In the rows, zero is written as 128.
First come named turns, each shown by rows before and after it. For each pair of rows after them, which turns, in which order, take the first row to the second? The first pair is done for you.
q_374 (before -> after):
[152 106 136 117 118 133  94 117 111 135 125 132 153 102]  ->  [148 106 142 112 123 123 101 117 108 136 123 132 152  94]
[125 140 125 168 144 144 125 125 160 123 129 129 179 151]  ->  [113 144 128 141 131 123 147 121 122 191 144 127 155 144]
[127 163 117 121 131 128 173 126 103 146 132 141 114 149]  ->  [132 162 121 140 148 138 163 126 128  91 119 143 129 148]
[150 116 134 132 115 131 117  90 136 168 145 116 146 122]  ->  [141 120 155 129 136 109 135  85 139 136 129 125 147  99]
q_760 (before -> after):
[187 135 124 137 124 126 118  88 121 140 122  98 167 121]  ->  [190 140 123 123 125 124 124  79 117 127 124 102 147 115]
[113 133 155 141 156 128 106 138 149  45 113 119 124 108]  ->  [107 122 149 166 155 135  92 159 155  79 111 112 164 122]
[148 102 102  99 105 128 112  83 124 124 132 110 104 120]  ->  [137 107 111 101 112 123 113  89 130  89 127 114  93 112]
[101 113 148 141 141 120  94 148 129 114 108 130 157 104]  ->  [110 106 138 142 132 127  89 143 126 145 113 125 171 115]
q_144 (before -> after):
[ 98 140 109 130 100 130 114 176 112 175 154 129  94 162]  ->  [ 84 109 135 107 104 112 103 162  98 175 142 122  93 115]
[143 135 120 122 130 146 123 114 130 109 133 127 108 135]  ->  [139 121 132 113 131 136 120 107 125 112 127 125 115 112]
[162 118 124 138 145 132 153  95 126 128 126 108 150 119]  ->  [162 137 103 145 135 150 144 111 133 113 137 115 127 150]
q_925 (before -> after):
[101 137 126 127 122 122 132 166 119 146 116 128 131 169]  ->  [101 140 127 121 119 117 135 164 118 142 113 128 120 162]
[ 99 117 125 111 115 121 117 143 120  90 140 139  57 110]  ->  [165 136 102 133 128 125 181 102 118 171 151 138 119 155]
[131 158 142 119 142 103 164 152 100 154 150 148 102 120]  ->  [144 138 118 165 136 147 118 174 132 154 147 134 160 151]

(2 to 4 turns a pair)
[134 129 103  93 124 130 137  73  99 146 134 131 141 103]  ->  [143 119  92 105 118 154 111  73 114 122 136 125 149 111]  q_925 then q_760 then q_144 then q_760
[ 78 123 161 118 157  89 151 161 126 164 118 126 200 107]  ->  [ 45 113 153 106 128 107  93 187 129 127 124 123 147 101]  q_144 then q_760 then q_925 then q_144
[141 144 100 125 103 145 118 143 151 129 158 141 107 171]  ->  [126 152 128  97 124 109 152 131 135 109 151 151  80 140]  q_760 then q_925 then q_374
[155 157 138  95 140 108 181 104 108 157 147 118 123 137]  ->  [130 152 132 135 147 140 126 143 156  50 129 119 128 144]  q_760 then q_374 then q_925 then q_760
[124 139 135 107 130 116 102 147 167  88 143 124  81 120]  ->  [122 145 153  92 137  83 145 138 137 153 146 126  91 111]  q_374 then q_925 then q_925 then q_374
[100 124 130 131 118 104 143 152 142 107 105 117  92  94]  ->  [124 144 114 120 112 108 171 125 132 140 126 122  81 114]  q_374 then q_925
[151 125 115 139 118 166 110 117 149  95 136 127 126 159]  ->  [132 116 112 119  97 163  92 125 131 127 143 122 101 153]  q_374 then q_760 then q_925 then q_144
[142 133 111 110 123 148 121 112 141  84 124 139  95 132]  ->  [124 126 116 140 130 150 110 145 155  80 110 136 133 137]  q_760 then q_760
[105 147 127 102 107 123 133 142 112 149 143 126  85 145]  ->  [121 133 143 110 128 104 162 126 107 180 126 122 135 130]  q_144 then q_144
[184 146 115 121 122 160 143  68 160  78 127 118  90 125]  ->  [175 156 127 132 140 149 162  77 163  67 118 124 103 126]  q_760 then q_925
[ 65 100 126 138 110 130 101 156 121 194 131 118 107 132]  ->  [ 94  86 146 156 141 120 128 129 131 194 109 112 173 116]  q_144 then q_374 then q_760 then q_760
[ 97 125 133 126 124 115 107 149 109 133 135 130 108 121]  ->  [115 141 140 150 152 112 141 142 124 106 123 138 140 130]  q_925 then q_144 then q_374 then q_760
[ 77 107 148 111 143 104 127 140 117 131 100 128 127 101]  ->  [129 116 120 149 146 134 141 123 135 162 110 122 184 143]  q_760 then q_374 then q_925 then q_925
[ 94 142 110 167 101 139  79 153 129 103 151 105 136 132]  ->  [136 160  99 171 111 134 129 122 119 156 159 105 166 151]  q_925 then q_925
[138 114 104 135 119 119 115 116 121 128 121 124 160 123]  ->  [139 114 104 115 113 110 121 109 110 138 128 125 136 116]  q_760 then q_925 then q_374 then q_925
[127 111 115 158 122 154  89 146 184  70 113 115 145 138]  ->  [138  94 103 137  92 164  64 127 165 125 133 103 135 131]  q_760 then q_760 then q_144
[116 138 133  92 108 121 117 134 103 151 127 114  97 143]  ->  [124 140 161 105 151 100 155 122 118 115 104 122 131 125]  q_925 then q_374
[132 152 151 156 154 118 139 145 138 110  97 130 174 121]  ->  [162 152 119 160 132 157 112 124 149 107 112 122 168 143]  q_374 then q_760 then q_374 then q_374
[108 152 116 113 139 110 151 113 141 114 110 153  79 140]  ->  [128 155  99 142 138 124 159 116 149 151 114 148 123 170]  q_760 then q_925 then q_374 then q_760
[144 128  87 156 124 159  89 119 165 109 140 121 126 161]  ->  [ 98 136 126 126 142 115 115 136 146  70 128 138  75 123]  q_925 then q_760
[125 193 129 121 134 123 183 152 117 139 143 151  83 172]  ->  [ 77 159 149 113 125 122 126 184 120  96 131 143  63 134]  q_760 then q_760 then q_760 then q_144
[191 141  92 138 123 164 138 107 155 137 142 129 157 167]  ->  [116 124 109  82  87 137  98 143 116 148 150 131  63 125]  q_925 then q_374
[ 91 109 144 100 108 114 103 122 111 108 110 127 101 101]  ->  [133 107 130 152 128 139 108 116 144 117  99 117 188 131]  q_144 then q_374
[141 163 107 128 123 141 126 120 137  88 149 147  78 146]  ->  [151 170 114 120 130 120 161 107 121 134 150 150  86 145]  q_925 then q_374
[139 133 118 165 155 132 137 165 135 139 125 129 146 168]  ->  [117 148 124 134 151 115 144 169 123 117 132 139  87 158]  q_925 then q_925 then q_144 then q_760
[121 109 157 140 143 111 144 135 130 158 112 122 175 114]  ->  [115 104 159 146 141 117 132 141 133 153 109 117 175 118]  q_925 then q_925 then q_925
[111 157 131 142 138 123 154 196 120 152 165 130 145 182]  ->  [114 167 126 114 125 119 156 177 105 158 180 130 105 174]  q_925 then q_144 then q_925 then q_144
[132 127 132  71 141 100 152  88 108 116 117 119  99 120]  ->  [159 128 114 125 154 124 158  96 138 131 110 113 176 162]  q_760 then q_925
[134 158 119 120 156 107 188 132 143  72 151 147 102 156]  ->  [130 160 111 100 137 102 194 134 116 134 165 142  87 159]  q_374 then q_374
[154 115 154 106 143 111 148 110 105 171 111 130 162  95]  ->  [153  98 137 138 136 150  93 132 136 144 107 119 188 114]  q_760 then q_925
[147 179 111 107 115 130 160 120 118  85 141 151  72 159]  ->  [ 83 123 148 146 134 119 101 186 136  71 101 137 142 125]  q_760 then q_760 then q_144 then q_760
[115 120 129 120 124 105 139 132 116 159 131 128 116 132]  ->  [116 119 118 143 122 125 117 146 131 149 129 121 133 151]  q_144 then q_925
[180 144 111 132 101 172  78  94 167 104 115 109 100 179]  ->  [169 124 115 145  94 164  77 119 156 179 112  98 147 183]  q_374 then q_925
[159 113  74 116 105 187  73 121 139 115 142 137 114 147]  ->  [129 127  92  87 103 160  93 131 121  96 147 150  60 129]  q_925 then q_760 then q_374
[100 113 158 161 153  99 143 167 129 150  96 130 201 116]  ->  [114  98 106 152  98 157  71 166 133 173 126 110 169 147]  q_925 then q_374 then q_144 then q_760
[174 113 114 146 133 151 121 114 130 159 125 123 154 134]  ->  [152 103 112 119 113 157  85 122 123 131 131 121 103 114]  q_144 then q_144
[101 124 113 161 108 141  97 199 167  76  95 142 106 133]  ->  [100 147 138 102 111  84 173 164 114 135 110 156  56 105]  q_760 then q_925
[163 118 113 164 129 161 113 111 159 116 114 122 180 140]  ->  [136 135  98 116  84 152 110 125 118 178 150 126  96 150]  q_374 then q_144 then q_144 then q_925
[139 103 116  98  99 109 100 104 114 160 132  96 105 121]  ->  [161 111 110 105 107 113 116  88 119 166 134  97 118 133]  q_925 then q_925 then q_760 then q_925
[ 92  95 140 128 124 139  60 163 124 163 133 100 148 121]  ->  [118 109 160  91 150 120  97 103 125  79 127 118 100  82]  q_760 then q_760 then q_760 then q_374
[178 165  93 148 121 174 147 108 153 132 144 126 151 193]  ->  [122 120 111 166 116 179  80 165 166 113 123 116 171 175]  q_374 then q_925
[108 112 147 144 143  81 148 149 142 162 109 140 153 110]  ->  [115 108 123 148 120 105 127 156 142 192 123 133 151 134]  q_374 then q_374
[154 128 131 113 153 132 135 107 113 125 134 129  96 105]  ->  [124 119 143 147 167 130 122 149 134 110 115 127 134 112]  q_760 then q_760 then q_760
